In the rows, 128 means zero.
The same turns and mirrors carry the whole set onto itself and the rows of a family onto each other. Which other rows belong to the same family as each row named below? List them in the order they appear above.
These 30 rows form 5 families of 6 rows each.
J_467: [140 138 143 128 122 156 110 132 165 125 126 148 120 114 154]
J_370: [124 119 108 149 123 109 124 110 125 128 103 124 121 162 109]
J_991: [111 160 134 105 121 146 143 130 111 141  98 169 136 121 118]
J_620: [128 131 132 154 135 162 149 169 137 144 126 128  94 155 107]
J_855: [107 116 147 133 159 132 123 142 144 148  97 148 169 148 114]
J_568: [127 143 102 143 115 117 131 131 127 136 142 163  99 125  96]
J_269: [113 125  99 125  97 141 131 129 122 117 123 118 114 130 155]
J_404: [134 134 130 115 167 160 142 173 127 152 125 138 147 136 116]
J_918: [105 117 141 125 116 164 127 161 157 129 124 139 134 114 157]
J_975: [105 108 120 175 127 123 119 153 155 136 141 138 118 149 114]
J_270: [105 110 133 164 152 117 119 143 147 145 116 145 144 161  99]
J_297: [129 148 114 128  96 142 139 135 134 128 134 160  92 111 116]
J_666: [107 121 152 116 141 158 127 150 151 137  99 147 162 125 142]
J_321: [105 109 125 156 111 148 126 162 161 128 143 133 112 127 143]
J_711: [147 127 131 130 171 149 138 162 138 153 122 138 137 146  96]
J_411: [145 126 133 149 153 151 140 163 144 150 123 132 109 156  89]
J_799: [124 145 165 127 130 158 118 123 152 134  91 154 136 136 145]
J_410: [111 156 123 119 138 121 140 125 105 148 106 171 143 135  99]
J_413: [119 139 130 119 149 172 149 180 123 150 130 133 133 136 134]
J_908: [102 152 157 146 142 138 123 124 127 143  90 155 149 161 132]
J_49: [132 130 114 147 124 136 103 140 154 130 159 144 118 117 148]
J_845: [117 137 131 140 131 173 152 181 127 144 132 128 106 147 129]
J_400: [121 126 111 101 113 146 130 126 121 119 109 127 139 122 159]
J_812: [121 156 130 109 100 156 144 133 124 131 112 163 111 111 129]
J_641: [115 120  99 149 104 122 129 123 125 121 122 120 103 152 129]
J_848: [132 121 116 121 138 115 123 105 125 129  88 132 147 154 111]
J_734: [ 94 144 126 164 148 118 116 135 118 146 121 149 143 169 128]
J_554: [131 125 118  98 133 134 126 113 125 125  91 134 156 133 136]
J_694: [110 134 104 165 139 114 106 142 131 139 157 146 129 144 135]
J_476: [121 147 105 139 134 109 133 127 113 145 126 167 124 138  87]

The rest of the family of J_694: J_467, J_799, J_908, J_49, J_734
The rest of the family of J_711: J_620, J_404, J_411, J_413, J_845
The rest of the family of J_812: J_991, J_568, J_297, J_410, J_476

The same turns and mirrors carry the whole set onto itself and the rows of a family onto each other. Which other rows belong to the same family as each row named below? List them in the order they appear above.
These 30 rows form 6 families of 5 rows each.
J_513: [134 120 105 118 162 144 108 126]
J_578: [139 153 148 134 112 149 146 128]
J_250: [123 111  95 114 139 133 100 123]
J_313: [150 128 122 124  81 147 150 116]
J_312: [138 107  90 111 137 131 103 117]
J_109: [152  94 105 132 123 156 125 101]
J_171: [146 117 118 134  86 159 150 115]
J_850: [131 154 138 118 146 133 118 138]
J_189: [144 152 156 126 107 131 134 121]
J_232: [151 124 124 135 107 168 152 114]
J_913: [133 146 137 113 146 115 105 125]
J_164: [148 102  99 130 137 165 129 114]
J_705: [127 153 138 119  93 129 134 130]
J_870: [129 147 132 115 152 123 111 123]
J_31: [125 153 131 111 134 119 109 139]
J_130: [137 153 140 116 101 121 132 131]
J_290: [140  95  89 125 116 158 125 111]
J_542: [148 101 100 133 130 163 135  98]
J_688: [137 110 111 117 154 131  98 108]
J_707: [135 122 118 130  81 152 145 113]
J_286: [136  94  90 128 109 153 122 111]
J_757: [127 112  95 114 145 133 101 123]
J_951: [118 145 126 107 129 115 103 134]
J_412: [152  95  93 123 107 155 130 109]
J_770: [148 130 127 138 103 161 156 102]
J_608: [136 117 100 120 163 141 110 110]
J_372: [130 142 119 105 135 115 104 132]
J_182: [133 153 141 122  95 134 136 131]
J_512: [139 162 150 127 120 137 141 119]
J_342: [152 119 130 137  93 153 147 104]

The rest of the family of J_412: J_313, J_312, J_130, J_372
The rest of the family of J_513: J_578, J_850, J_232, J_164
The rest of the family of J_342: J_109, J_189, J_913, J_688

The same turns and mirrors carry the whole set onto itself and the rows of a family onto each other. Which other rows belong to the same family as each row named below? List them in the order they appear above.
These 32 rows form 4 families of 8 rows each.
J_454: [100 127 153 146 117 136 142 157 130 131 116 110 154  74]
J_498: [114 141 176  95  67 170 103 182 124 127 128 115 101 115]
J_877: [112 136 150  91  97 142 118 141  99 100 128 112 130  98]
J_447: [103 138 166 136 131 141 154 167 121 133 108 120 150  95]
J_173: [109 142 174 149 126 138 135 163 130 118 132 133 140  83]
J_375: [ 76 115 159 143  69 130 115 182 147 120 105 138 124  87]
J_523: [106 131 208 109  74 145 112 148 149 123 129 106  89 108]
J_958: [ 98 168 169 110 107 147 117 131 137 116 110 127 135 140]
J_635: [100 151 163  89 106 161 125 144 117  95 111 122 127 101]
J_167: [106 131 157 142 127 137 142 154 144 142 114 122 155  86]
J_962: [ 89 166 184 115 109 141 114 123 139 116 117 121 142 129]
J_481: [ 82 113 157 136  65 128 106 194 143 135 100 100 111 100]
J_736: [108 129 187 102  76 143  97 145 145 130 131 108  90 128]
J_191: [ 85 119 177 148  69 134 125 197 149 140  93 120 125 100]
J_690: [ 90 139 177  98  69 165 100 180 119 117 121 122 100 120]
J_163: [ 81 149 152 149  99 122 132 160 146 141  93 105 157 114]
J_60: [100 171 180 102 107 140 129 136 130 121 109 106 125 144]
J_725: [ 82 136 158 131 113 112 126 151 141 125  82 115 156 111]
J_776: [113 105 176 140  85 126 123 175 147 163 125  95 113 102]
J_588: [111  95 185 134  85 120 128 173 132 154 114  94 126  90]
J_468: [118 125 180 139  87 111 132 173 123 163 133  91 131 107]
J_863: [ 95 155 156  98 104 163 130 145 102 115 120 124 149 108]
J_42: [110 154 155  87 115 157 123 137 116 113 123 124 144 107]
J_434: [101 134 177  92  53 157 116 178 116 126 113 103 101 118]
J_837: [ 80 140 141 122  95 105 124 159 126 136  97 114 153 126]
J_714: [100 130 191 109  71 115  93 140 151 121 135 104 103 102]
J_134: [111 111 180 145  91 133 123 183 139 154 133  90 103  91]
J_220: [107 133 196  99  86 140  96 146 126 132 138  98  98 126]
J_636: [ 99 110 159 140  65 138 109 197 149 139 100 113 116  94]
J_169: [101 147 166 117  57 162 131 192 109 131 130 115 106 120]
J_245: [ 94 138 142 144 103 124 126 162 142 135  85 117 162 115]
J_605: [ 83 182 178 119 100 136 125 151 149 124 124 123 119 139]

The rest of the family of J_454: J_962, J_481, J_690, J_163, J_863, J_134, J_220
The rest of the family of J_736: J_498, J_958, J_167, J_776, J_42, J_636, J_245

